(in the rows, 128 means zero)
Each row of X is roughly a mix of the hidden directions of one of 4 groups; some rows fit no group.
X, 141 rows:
[[126 169 122 159 117 174  82 115 104 148]
 [110 149 118 196 113 166 124 102 138 144]
 [103 115 180 119 137  71 114 108 153 129]
 [137  97 140 158  83 145 153 174 160 135]
 [177 129 131  87 160  77 132 145 117 123]
 [132 160 126 142 145 114  83 134 125 194]
 [110 153 107 171  79 171 132 108 146 125]
 [111 138 137 126  47 115 147 121 116 109]
 [117 165 143 161 131 118  92 114  71 106]
 [145 177 143 104 131 110 113  69 149 142]
 [123  91 103 114  98 123 172 106 102  83]
 [136 112 112 128 207 152 111 109 123 141]
 [147 127 103 105 136  80 114  89 147 176]
 [119 161 136 149 148 139  98  99  68 103]
 [116 127 157 122 107 164 125 174 115  72]
 [169 143 131  98 184 112 135 132  95  98]
 [124 178 100 128 135 118 101  82 168 146]
 [130 104 101 114 205 144 121 115 112 120]
 [171 143 143 140  99 124  60 110 127 128]
 [162 119 118 110 133  74 124 109 161 174]
 [138  81 108 103 110 115 145 152 182 153]
 [137 172 110 129 151 116 107 126 105 193]
 [143 181 148 159 103 163 118 100 126 160]
 [157 105 125 141 135  86  87 176 123  99]
 [137 156  84 101 177 105 109 122 164 120]
 [143  88 127 103 192 156 137 154 122 116]
 [133 136 156 125 152 141 163  56 117 137]
 [115 145 140 149  83 126 139  77 151  84]
 [139  89 150 183  92 130 137 166 125 144]
 [123 128 135 141 127 162 128 180  82  82]
 [161 172 138  92 128  98 100  89 130 153]
 [122 110 142 161  72 141 148 178 148 133]
 [144  87  99  88 128 129 160 146 173 151]
 [161  97 140 116 143  84  92 161 120 163]
 [163 120 120 146  99 108  93 190 129 110]
 [112 185  97 137 121 111  88 102 158 141]
 [117 153 147 117 133 148 173  64 136 148]
 [ 80  80 144 157 137 160 139 155 112 143]
 [165 116 149 116 123  93  81 155 120 171]
 [101 114 131 189  89 119 146 105 143 157]
 [110 161 152 168 128 128 104 108  69 115]
 [125 104 122 117 140  91 136  88 172 177]
 [ 99 106 138 100 132 149 178  73 136 135]
 [137 150 149 122  54  96 129 149 135 113]
 [ 97 154 138 123 131 176 149 130  89  81]
 [129 137 105 129 132 112 131 133 100 209]
 [134  86 171 158 116 167 162 140 126 156]
 [143 152 111  95 173  90 123 169 124 101]
 [115  84 119 149  62 143 157 125 141 132]
 [164 115 134 106 184  99 125 141  98  95]
 [127 105 117  84 121  90 164 158 162 101]
 [162 161 144 134 142  97 122  82 170 152]
 [119  81 127 151  78 116 169 102 147 119]
 [ 84  71 107 143 120 148 119 160 106 144]
 [107 116  74 154 164 120 158 132 167 141]
 [123 153 141 140  53  92 124 116 115 124]
 [ 79 126 106 164  83 156 116 120 138 158]
 [165 144 126  89 179 104 124 141 108  91]
 [137 153 134 146  58  97 119  95 136 133]
 [ 94 107  72 127 149 141 168 147 154 113]
 [ 94 128 133 167  78 151 114 109 153 164]
 [123  98 117 113 203 157 138 120 109 127]
 [146 184 121  95 128 112 116  72 133 130]
 [ 90 118  81 142 165 127 164 156 155 133]
 [137 100 163 135  91 131 165 185 134 126]
 [ 92 123 131 151 120 175 133 141 134  66]
 [143 133 104 144 116 101  92 197 127 112]
 [133 114 135  58 146 101 132 148  88 127]
 [123 146 142 143 111 170 121 166 103  71]
 [167 132  88 101 131  76 115 105 157 134]
 [123  90 135 172  76 137 150 166 126 128]
 [124  87 125 118  97 129 167 124 132  65]
 [133 161 136 129 102 125 135  99 188  84]
 [133  88 125 107 116 131 168 154 179 162]
 [ 74 119  86 138 124 134 171 162 138 116]
 [143 185 146 164 109 150 102  95 129 151]
 [118  75 111 120  98 124 166 119  97  88]
 [133 129 100 123 139 108 120 143  99 204]
 [164 114 117 104 151  71 122 120 133 174]
 [131 175 136 174 130 153 100  92 105 153]
 [134  96 139 155  79 156 149 171 156 129]
 [142 178 111  83 121 118 102  89 123  98]
 [138 165 104  94 115 108  98  73 129 105]
 [164 123 141  75 154  87 126 155 116 101]
 [130 171 140 130  97 124 179 111 176 126]
 [131  97 121  69 127 109 160 161 153 102]
 [ 95 138  98 142 112 166 176 109 138  89]
 [123 172 131 156 104 179 121 101 115 164]
 [138  87 123 167  87 146 157 156 163 134]
 [129 138 160 123 183 165 140 168 100 140]
 [137  81 164 132 117 143 161 182 111 121]
 [ 85 136 120 169  98 175 145 100 140 142]
 [155 109 134 121 141  86  80 136 124 180]
 [115 167 158 159 145 143  99 108  82  99]
 [137 108 177 123  84 153 138 175 113 117]
 [118  96 120 174  74 128 170 115 131 137]
 [124 162  79 110 122 102 105  78 143 110]
 [ 84 113  83 139 142 115 171 166 137 115]
 [137  77  99  96 121 131 156 137 169 162]
 [137  84 104 100 114 124 156 143 176 164]
 [116  94 149 165  81 155 134  88 134 151]
 [ 96 142 122 155 122 168 176 104 149  92]
 [ 97  67 133 160 133 146 125 172 134 119]
 [145 148 154 159 136 142  82  71 112 129]
 [123  90 127 124  87 111 167 140 132  72]
 [125 122 100 123  77  97 178 107 116 101]
 [155  97 159 108 147  88  84 161 134 141]
 [153 167 145  99 153 101 129  95 102 171]
 [129 151 111 141 132 101 104 134  96 197]
 [155 137 117  85 149  84 154 155 139  88]
 [137 120 118 159  94 135  83 189 124 137]
 [ 98 145 115 133 111 173 165 125 125  72]
 [120 110 162 133 118 147 133 134 162  58]
 [119 181 128 141  94 178 114 117 134 163]
 [174 108 129 140 149  78 101 143 145 164]
 [149  74 134 106 164 102 138 116 106  87]
 [ 85 129 122 156  82 165 129 123 145 170]
 [162 131 139  79 162  92 158 143 137  99]
 [138  97 176 150 101 125 133 171  86 130]
 [143 109 111 103 202 157 120 111 134 125]
 [113 161  79 109 153 133 115  81 162 125]
 [ 87  94 141 110 124  63 103 123 137 127]
 [139  80 108 100 120 122 147 152 179 159]
 [128 103 164 143 107 125 143 198 106 124]
 [186 149 164 113 129 109  80 114 132 136]
 [143 176 156 156 124 166 102 104 116 164]
 [168 134 190 124 109 142  94 109 108 143]
 [157 126 134 104 185  87 140 160 112 108]
 [106 137 149 147 134 172 125 147 116  62]
 [134 117 147 122 146 142 143  48 112 114]
 [119 155 140 141 107 140 143  76 125  68]
 [155 107 131  68 145  79 124 149 113 136]
 [117 162 139 153  77 114 146  82 154 112]
 [138  83 108  96 117 126 164 150 176 150]
 [147 175 139 155 134 169  99 102  95 149]
 [114 154 150 157 148 139  94 112  69 102]
 [129  79 109 104 145  85 144 156 128  87]
 [136  87 109 106 108 115 156 151 178 163]
 [135 113 143  64 165  93 132 141 100 120]
 [130 163 161 145 156 131 103 166 144 178]
 [164 155 183 120 102 112  85 130 112 137]]
Here is one row from each group, named. Which group is each of the other rows in?
[137 102 163 133 118 135 154 201 136 130] => H
[131 121 157 106 153 119 167  61 136 122] => D
[154 191 139 107 124 118 140  82 122 153] => R
[124  78 108 113  97 121 161 119 119  75] => V

[ 96 104 126 161  75 164 121 103 137 151] => D
[158 120 141 122 146  90  69 137 119 168] => R
[142 110 103 100 180 155  85 120 130 158] => V
[114 176 121 175  95 155 106 108 127 157] => D
[140 104 107 124 210 144 119 129 131 132] => H
[117 159 139 145  91 133 162  75 139  93] => V
[119 125 153 118 149 154 183  80 116 156] => D
[175 120 183 114 121 146 109  90 108 138] => H
[133  81  89 162 120 123 138 177 113 150] => R
[151 157 177 123 120 126  85  91 101 146] => H
[153 139 132  96 197 109 131 139 100 109] => D
[109 133 140 146  59  92 156 140 108 122] => H
